(in the rows, 128 means zero)
R: a few groups of rows, each row roughly a mix of its group's hidden directions
R (77 x 10)
[[118 189 165 141 113 133  79 104 135 138]
 [141  65 110 118 156 134  88 142 128  89]
 [ 91 133 155 159  81 118 146 173 106 151]
 [152 129  87  73  87  98 110 109 138 133]
 [175 122 103 179 164 161 146 106 135 132]
 [117 106  91 140 126 127  64  85 135 103]
 [130 135 136  58 114 100 115 150 135  83]
 [133  78 126 127 156  62 120 105 148 124]
 [141 157 137 101 117 105 118 196 136  90]
 [134 157 174 137 100 153  97  79 155 133]
 [ 95 129 134  80  83 144 166 158 134 154]
 [136 193 136 145  84 108 127 106 162 133]
 [136  87  89 141 142 103 118  75 158 106]
 [112 125  95 127 124 165  74  99 166 101]
 [119 111 180 147 150 193 121 116 137 143]
 [120 118 162 182 108  85 115 130  90 103]
 [175 105 151 151 153 108 100 118  78 103]
 [118 166 189 121 132 114  75 140 137 140]
 [ 80 140  89 115 105 135 130 106 186 142]
 [113 121 141 199 142 110  97  98 104 143]
 [159 132 111  88  76 128 103  96 154 158]
 [109 123 157 168 172 161 146 140 125 177]
 [104 153 152 155 167 131 135 113 126 194]
 [133 149 131 206 122 100 146 156 115 123]
 [125 128  84 143 141  64 143 157  94 124]
 [111 116  83 135 104 159  84 133  78 111]
 [116 151 182 124 137  78  87 121 148 146]
 [112 159 132 175 144  70 127 127  98 100]
 [116 154 149 136 111 130  72 146  68 133]
 [180 136 140 151 143 125 190  95 136 123]
 [ 92 149 134  79 165 162 162 136 156 129]
 [122 169 138 154 109  84 141  74 125 156]
 [109 151 165 104 119 126 158 189 116 160]
 [168  80 144 137 162  82 126 126  97 112]
 [144 149 131 182 111 105 121 118 126 192]
 [158  99  94 153  98 134 156 185 130 115]
 [171 134  92  94 154 170 154 132 163 125]
 [110 129 155  75 146 152 100  75 138 145]
 [146  97 116 138 115 168 190  94 125 147]
 [130 109 130 165 137 169 170 186 136 119]
 [132 137  72 113 128  87 156 157 127 172]
 [149 119  93 119 104  64  97 111  98 121]
 [ 85 146 149 147  90 122 134 182 116 161]
 [132  76 130 101 158 143  91 167 146  98]
 [144  99 136 124 139 141 101 176  65 110]
 [ 96 158 156 109 121 149  64 149 151 131]
 [122 171 182 126 120 130  85 154  96 142]
 [ 94 181 145 138 157  81 122  95 116 128]
 [139 181 184 141 130 127  82 109 131 131]
 [171 153 124 178 153 122 114 173 131  99]
 [137 152 115 172 103 113 162 173 139  86]
 [155 158 153 157 128  89 169  84 119 147]
 [151 107 150 104  98  96 150 129 109  65]
 [124 118 126 204 144 141 126  96 113 163]
 [142 123 104  64 160 137 111  88 153 115]
 [149  91 128 175 123  96  93 121  81 135]
 [188 113 172 144 164 117 126 127 101 106]
 [124 147 111 152 124 173 159 168 144 179]
 [ 93 170 167 117 118 112  79 129 157 149]
 [140 142 104  53 148 141 118 136 164 117]
 [ 80 127 151  99 128  81 105 154 156 157]
 [142 101 147 104  81 117 180 135 110  90]
 [136 154 122 130  93 148 161 163 166  77]
 [143 110  65  91 114 106 153 167 129 127]
 [128 150 131  80 144  94  78 147 141  90]
 [118 170 137 141 133 103 120  93 135 196]
 [100 107 166 102 176 161 106  93 115 141]
 [108 120 151 203 119 109 116 118  95 144]
 [ 67 118 153  94  84 109 127 123 114 152]
 [132 131 126 113 166  95  66  92 131 100]
 [104 128 176 181 165 159 138 139 118 111]
 [125  84  77 117 123 162 147 162  96 112]
 [140 138 111  71 165 118  85 108 151 102]
 [109 162 177 138 125 155 125 110 150  72]
 [ 90 129 157  88 101  80  95 136 114 106]
 [134  90 126 105 160 147 103 137 189  98]
 [137 142 182 178 107 160 106 100 143 131]]

which group is each row in? (one row of each group first)
[ 89 172 155 115 159 100 116  89 119 100] | <39>
[174 141 119  90 130 126 142 168 145  76] | <12>
[ 94 119 136  95 125 148  79 187 125 127] | <78>

[120 141 116  51 118 126 118 102 147  94] | <39>
[136 131 116  71 161 110  85 101 146  99] | <12>
[143 153  87 101  87  75 124 125 132  98] | <39>
[138  63  93 128 154  98 124 104 146 104] | <78>
[113 193 156 172 123 127 152 131 155 117] | <39>
[138 111  96  90 107 111 129 145 124  59] | <39>
